One turning vector, and how many ticks it has turned:
The counts run from 0 to 649.
[128 127  83  93 161 102 105 147 141 118  98 121 106 170 120  99 170 115
  92 173 113  82 102 118 112 138 130  98 141  80  83 161 114 159 104]  317
[154 152 108 105 107  98  82  91  94 164 126 158 106 129 141 107 152  96
 107 126  90 151 160 141 155 146 104  93 137 131 105 162 161 122  75]  402
[155 125 109 145  65 184 157 146 177 146 130 129 131 140 118 159 108 137
 101 145 135 114 146  93 150 156  80 100 115 104 167  95 145 122 152]  328
[108  91 151 143 177 146 105 119 108 117 172 134 100  97 130 135 137 167
 151 143 106 120  81 136 105 147 112 170 140  92 115 178  95 144 165]  337
[149 130 148 105  73 125 101 107 153 138 139 116 129  81 144 173  94 130
 126 173 134 145 110 133 148  93 115 125 113  82 142 166  86 133 125]  114
[137 140 104 134  93  98 124 159  94 120 113 156 163 161  88  92 166 121
  81 156 111 149 141 109 121 146 129 166 101 132 143 118 176  93 114]  399
[171 111 185 113  68 116 112 103 143 151 117 161 141 112 142 142 150 161
 110 124 169 127 144 177 138 131  84 136 160 106 131 126 115  86 148]  519
[153 130 150 129  90 116 112  93 148 141 179 126 142  97  97 115 165 117
 109 171  89 148 147 151 107 130 124 159 146  96 151 117 160 136 110]  591
[129  94  65  91  86 139 135 113  87 150 135 137 148 182 116 138 110 107
 172 143 175 155 103  92 138 152 110 117 104 134 138 159  98 154 137]  79
[129 109 140 103 112 137 140  70 172 157 122 119 101  82 149 156 132 130
  79 141 139 162 182 155 149 130 112 130 107 119  95 152 159 120  96]  154
[160 106 102 119 149  83  87 147  99 124 105 142 107 137 118 149 130 169
 168 180 118  74 129 114 152 124 123 120 167 156 113 176 117 114 128]  10
[109 117  86 131 184 152 136  97 126 107 143 131 130 119 109 151  67 113
 166 184 123 118 160 146  96 124 147 115 112 110 123 176 131 136 114]  27
[119 144 138 146 117 183 138 114 161  90 132 160 166 111 126 116 124 128
 119 170 137 158 130 136  86 185 124 147 153  63 132 116 149 153 163]  296
[110  62 103 118 109 139 138 151 138 177 122 156 133 147 116  76 116  98
 101 162 144 122 141 133 126 144 103  85 158 107 100  77 145 159 117]  331
[126  96 125 114 154 142 138 112 147 172 128 134 105 161 111 103 152 160
 149 137 147 117 159 163 140 187 105 108 206 126 107 152 162 130 125]  122
[ 84 105 104 112 172 112  97 135  89 119 162 136 139 151  88 109  94  79
 151 187 156 103 132 109 166 113 159 121 124 124 139 138 124 184 105]  164
[138 138  71 114 145 111 112 126 113 106 119 131 102 156 115 111 205 130
 103 161 120  53 120 129 112 162 130  98 153  97 116 147 142 138 148]  316
[136  73 145  97 113  98 126 152 157 161 136 135 131 140  85 127 157 174
 115 150 140 134 101  97 154 155  91 202 127 132 154 125 147 128 142]  552
[117  86 114 119 149  89 127 129 166 118 128 121 107 103 105 132 127 180
 127 156 133  87 146 149 115 193 124 116 158 122 117 170 180  89 139]  68
[ 85  63 110 137 149 133 157 158 161 127 126 148 128 163 100 153  98 147
 123 152 138  86 140  96 154 161 119 123 110 161 107 147 156 151 127]  66
[156  98 139 147  68 181 156  95 144 134 144 125 159 106 118 165  89 165
 146 146 145 120 161 152 109 131 112 110 126 105 156 144 102  89 167]  464
[162 149 114 150  93 164 108 105  91  97 135 151 135 125 161 182 131 115
 110 130 130 133 110  94 149 115 115 136  61 122 125 145  83 137 160]  269
[109 103 137 122 136  78  78 128 119 125 175 133 121 143 136 134 117  75
 111 137  97 123 112 122 153 132 124 115 120 117 111 172 141 178  71]  110
[144 176 131 150 145 162  76 162  98 107 180 146 120 140  97 126 130 107
 121 165 103 128 135 120 147 112 122 182 130  88 161 130 118 133 131]  648
[116 141 140 117 157 114  93 120 103 107 144 140 117  81 105  96 152 109
 107 145 160 106 110 178  94 129 145 170 142  54 114 164  99 111 149]  127
[141 183  89 141  99 177 118 143 104 141 166  96 109 138  94 111 166 115
  79 137 107 120 147 123 153 107 103 105 110  99 128 131 134  77 104]  230
[156 127  98 134  88 153 111 126 152 170 132 151 108 164 147 130 133 102
  82 133  96 150 138  85 155 162  67  99 134 119 125 102 157 173 100]  539
[142 134 193 126 107 100 101 140 155 116 133 134 135 126 128 151 172 142
  61 118 115  87 125 161 130 119 105 143 152  81 109 141 143  88 116]  226
[154 127 120 149  84 126  86 113 113 133 141 173 143 123 191 127 121 101
 109 116  92 166  97 117 105 151  93 118  99  85  93 171 105 113 127]  57
[157 137 139 107  79 165 107  64 105 154 152 131 131 127 151 122 187 117
 129 137 144 169 108 146 128 132 114 128 159  80 118 150  85 158 135]  213
[115  88 137 132 127 151 136 124 123 145 128 135 138 127 121 148  68 123
 144 142 208 100 144 186 126  90 120 106 135 104 110 151  80 104 137]  600
[150  91  84 117 104 116 131 145  78 179 107 137 125 152 125 120 122 118
 121 145 150 112 121 129 126  75 118  97  98 136 109 152  97  69  94]  443
[131  86 133 112 135 144 148  61 161 126 122 145 145 141 134 159 112 136
 153 126 161 136 173 170  91 180 105 105 159 112 107 170 146 126 132]  293
[104 103  76 123 117 157 139 163 111 144  95 148 116 155 123 134  81 112
 111 149 161 135 126 129 147  89 117 113  71 138  93 163  99 102  96]  444
[ 93 123 101 148 128 176 118 133  67 155 172 160 108 137 130  92 103  87
 119 105 173 132 145 165 145 140  93  98 119 118 118 137 111 110 143]  40
[160  91  75  79  98 146 154 104 119 194 126 113  97 101 100 138 141 120
 117 171 166 126 162 129 142  96 116 152 118 138 158 103 122 117 138]  636
[121  86 147 117 140 146 149 172 158 117  86 137 145 189  94 121 192 165
 109 157 156 114 122 116 144 146 115 166 159 113 111 126 138 154 127]  259
[172 118  97 126 121 146 145 142 168 109 101 129 133 150 102 149 135 150
 107 197 119  48 170 117 126 131 127  92 153 112 128 102 157 113 150]  622
[158 141 127 171 135 186 132 102 116 102 122 159 151 148 168 137 123 123
 142 133 113 138 124 156  79 145 106 104 153  63  90 152  94 116 148]  351
